Named moves come first, each a turn or a mirror and shown by rows before and after it. Which of them, in which order, take the first row of each pair that follows to the second? Write the first one first, as in the answered first pair.
move Z_430:
[ 8  6 -1 -3  2 -3 -2 -4  2 -4 -2 10 -3 -7 16 -3] |-> [ 8 -3 -1  3  8 -2  5 -3  5 -5 -2  6 -8 -7 12 -4]
[ -8  14 -12   0  -4  -4 -10  -3  -6   0   0  17  -6  -8  -1  -1] |-> [ -2  -4 -13  14   5  -5   2  -1   5  -2  -3   9 -14  -8 -10  -4]
[  3  19  -4 -21  -8 -21   5  -7  -4  13   7  12  10 -10  24  -8] |-> [  9 -13  -5   8   9 -21  30  -4  15   8   3  -6  -9 -10   9 -12]
move Z_155:
[ -3   7   0  -8  -2 -10   2  -2  -1   1  -1   2   4  -7  15  -3] |-> [-6 13 -7 -5 -3 -9 -1 -4 -3  2  0  2  4 -8  8 -4]
[-7 -7 14 -3  0  2 -6  3 -9 -9 -6 12 -1  0  0 11] |-> [ -9  -3   5   2  -4   3 -11   3 -13  -6  -3  11  -3  -4  -7   9]
[ -2 -12   0  -1   1   0  -4   2  -1   6  -4 -13  12   1 -16   4] |-> [  0 -14   2  -3   1  -1  -3   4   1   6  -4 -13  12   2 -13   4]
[ 10 -13   5   3  -4  16  -5   6   3  -7  -2 -13  -2   1  -8 -10] |-> [  8 -11   3   3  -6  16  -7   6   1  -5  -2 -13  -1   1 -12 -11]
move Z_315:
[ 7  2 -6  7  0  6  1  4  0 -6 -6 -4 -3 -1  1 -6] |-> [ 7  2 -6  7  0  7  3  2  2 -5 -6 -4 -3  0  1 -6]
[ -5  21   4 -15  -4   3 -17  -2 -17  -3   5  12   9   0   2  12] |-> [-10  12   0  -5  -1  -3 -16   0 -16  -9   1  23  -3  -6  -5  14]
[  1   4  10 -11  -1  -5  -3  -3  -4  -4  -4   8  10   0  13   5] |-> [-2  1  7 -6  0 -8 -4 -2 -4 -7 -7 15  5 -4  9  6]
[ 12   5   0  16  -5  19 -14   2   5  -6  -9  12  -7  -7   6 -12] |-> [ 11  -2  -4  22  -1  13  -6   0   9  -6  -9   9 -11 -11   1 -12]
Pairs:
(2 to 4 moves a pair)
[  0  17 -10  -9  -6   6   0  -3  -7   8  11  -9   8   3  -5  -3] |-> [  4  -4  16 -13   4   0   4   4   0  -8  -3   9   5   3  17   4] | Z_315 then Z_315 then Z_155
[  0  -6   8  15   7   9   5   3   9   9   3 -15   2   4 -13 -14] |-> [ -9  -2   7  20   3   4 -10   6   1  -2  -3  12  -6  -8 -17  -8] | Z_430 then Z_315 then Z_315 then Z_430
[ -2 -17   7  12  -1   1   4   7  10  -4   0  -4 -20  -7  -3   5] |-> [ -7  14  -3  -7 -18   5 -14   1  -6   7  10  -3  -5  -5  -2   4] | Z_315 then Z_155 then Z_430
[ -8  -6  -5  15   3   6   4  -1   2   9   3 -10  -6   2 -18  -4] |-> [ -4  -6  -2  16   6  10   2   1   3   7   2 -12  -6   4 -19  -4] | Z_315 then Z_430 then Z_315 then Z_430
[-11   0   8  -7  -6  -5  -9   4 -22  -4  -4  24  -7  -7  12  10] |-> [-17  -8  -9  13  -2 -11   2   1 -18  -1   0  16 -19 -13  -9   8] | Z_430 then Z_155 then Z_430 then Z_315
[  2  -3  -1  10   6   5   9   1   5  -5   8  -5  -8   1 -15   6] |-> [  7  -2  10  -3   7   5  13   1   6  -2   8 -10   1   6  -2   6] | Z_315 then Z_430 then Z_155 then Z_430
[-22 -11   0   8   5 -20  -1   0 -12  -8   2  20 -10 -10 -10  12] |-> [-24  -6   4  -2   3 -20  -5  -1 -15  -8   2  25  -6  -8  -3  13] | Z_155 then Z_430 then Z_155
[  0   2 -11   8   1   3   7  -4   6   2   0 -12   7   5   2  -7] |-> [ -1   9 -15   7  -3   5   2  -5   1   4   1  -9   9   3   1  -7] | Z_430 then Z_155 then Z_430 then Z_155
[  6  -4  15  -2   1   4  -8   2 -11 -17 -12  15   5   2  -2  -4] |-> [ 11 -19  13   7   9  -2  12  -3   0 -14  -7  -3   1   3  -7  -8] | Z_430 then Z_315 then Z_315
[  1   6 -10  14 -10  -1  -1  -3   4   0  -5   0 -12  -4   4  -3] |-> [  4  -1  -5  14  -6  -3   4  -3   8  -2  -6  -2 -13  -3   6  -2] | Z_155 then Z_430 then Z_155 then Z_430
[ -2 -30  10   2  12  -7  15   5   4  -1  -4  -3  -2   6  -4  14] |-> [ -7 -29   9   6  10 -10   8   7  -2  -6  -7  11  -7  -1  -4  16] | Z_430 then Z_315 then Z_430
